(in the rows, 128 means zero)
Rows swapped in pairs by one turn or mirror: which row each one swaps with
The rows were stretched afterwards, more along some directions than others.
pinu: [155 113 110 129 126 101 105 131 132 129 140 125 124 161 124 124 136 119]
kek: [141 124 102 170 139 120 141 103 103 137 135 153 133 151 140 125 156  81]
nif: [134 122  91 174 129 102 171 117 128 143 122 119 119 126 144 108 165 124]
nin: [150 121 113 133 130  96  91 136 128 125 138 122 114 164 124 119 137 120]
Zeso: [125 134 130 111 111 134 122 139 133 132 132 112 131 137 132 138 143 118]
kedo: [147 120 107 158 129  86 101 134 142 126 126 121 130 154 162 116 152 137]
fiza: [129 129 102 150 141 104 139 114 106 144 117 130 101 136 127 107 153 113]
zimi: [144 127  77 141 141  94 117 140 161 162 111 139  89 132 134 136 155 122]
neka: [128 120 124 149 122 113 110 131 126 133 126 118 110 139 126 110 128 140]
loma: [168  97 103 162 132  97 143 126 132 116 156 125 120 159 120 124 149 110]
lol: [136 119  86 172 130  97 170 118 130 140 124 123 121 122 143 106 163 124]
vafol: [137 120 110 125 125 125  99 132 152 125 146 126 110 150 108 138 148 116]
Gepiz: [134 125 100 161 129  83 121 136 121 118 128 104  80 144 146 108 166 142]
Tetip: [128 140 124 144 138 102 116 122 130 143 154 135 107 163 137 136 142 110]
povob: [145 110 119 159 156  86 102 136 120 137 134 129  95 147 137 115 145 124]
rorat: [129 131 119 154 115 129 135 136 116 141 132 119 112 124 128 129 147 127]
kikav: [145 116 108 161 126  91  99 133 141 130 118 119 129 149 160 113 149 140]
ruko: [127 147 102 151 132 108 147 114 128 144 145 115  83 151 123 130 148 115]
Pados: [138 112 100 133 113 123 137 124 144 127 137 124 131 146 112 139 145 106]
peset: [136 107 106 150 126 130 103 121 144 118 113 142 125 160 140 124 165 107]
nasav: [117 158 104 165 151  95 106 116 127 151 110 123  75 154 153 124 165 116]
luzu: [137 142 105 137 154  99 103 130 118 139 110 149  97 139 144 109 147 119]
ber: [148 109 106 128 123 126 109 133 152 123 146 136 122 146 105 137 142 114]
Zotik: [140 149  77 167 126  89 116 112 133 131  94 130 115 138 150 120 158 102]
Tal: [122 134 116 125 136 109 110 143 138 158 134 104 135 134 157 120 155 133]
ved: [135 139  68 164 149  93 127 130 139 130 129 127  83 124 134 138 159 112]
Bege: [143 118 109 155 139 109  85 132 143 134 105 145 128 145 148 123 155 121]
lipi: [130 159  87 187 152  79 130 102 121 156 103 131  87 152 168 117 164 114]
zefu: [130 123 112 144 135 112 135 122 104 136 114 127 113 135 124 104 151 116]
pifo: [145 139  77 166 127  94 136 133 147 126 116 125  92 121 135 107 154 136]
laton: [141 118 104 149 152 122 137 136 125 157 123 123 105 156 155 141 166  94]
zuvi: [135 116 115 147 143 139 127 128 118 112 139 132 133 158 139 138 162  87]
zezu: [139 125  55 173 141  90 137 108 143 128 132 123  73 138 142 137 171 107]
Lage: [136 150  81 164 140  94 147 107 142 144 137 124  85 158 134 136 165 102]
tisu: [159 120  96 159 126  92 142 113 130 138 119 141 143 154 148 121 142 120]
vaf: [132 131  76 166 132  87 138 133 136 148 126 114  99 137 156 111 154 136]
bigik: [135 116  94 171 129 106 170 120 131 139 129 118 128 129 148 111 166 120]
Musep: [141 149 111 176 122  94 103 118 121 126 111 126 104 168 139 120 151 113]
toliz: [135 124 107 148 131 109 114 121 107 126 115 129 131 168 164 111 158 120]
mola: [142 130  97 161 144  98  91 124 148 141 106 140 121 152 154 127 164 115]
pov: [128 144 122 148 132 111  95 117 105 134 130 109 112 163 132 113 152 114]
koze: [130 120 112 156 127 113 110 124 133 135  99 131 139 146 156 125 157 115]
felu: [135 143  95 162 132  88 134 114 134 146 145 111 121 145 156 124 161 127]
peb: [139 142  81 167 145  95 141 114 141 146 133 127 107 160 160 136 174  99]
tolu: [150 119  88 169 165  77 147 125 114 149 139 133  99 166 154 110 166  90]
Gike: [119 152 100 150 142 103  95 124 125 137 122 114  72 152 137 128 161 116]
pazer: [131 129 101 145 139 102 130 118 105 139 115 127 101 136 126 109 153 114]
Gutem: [140 137  85 147 114 100  96 109 127 108 114 110 132 152 138 110 166 120]

Swapped with ber: Bege
Swapped with peset: zimi
Swapped with Zotik: Zeso
Swapped with nasav: Lage

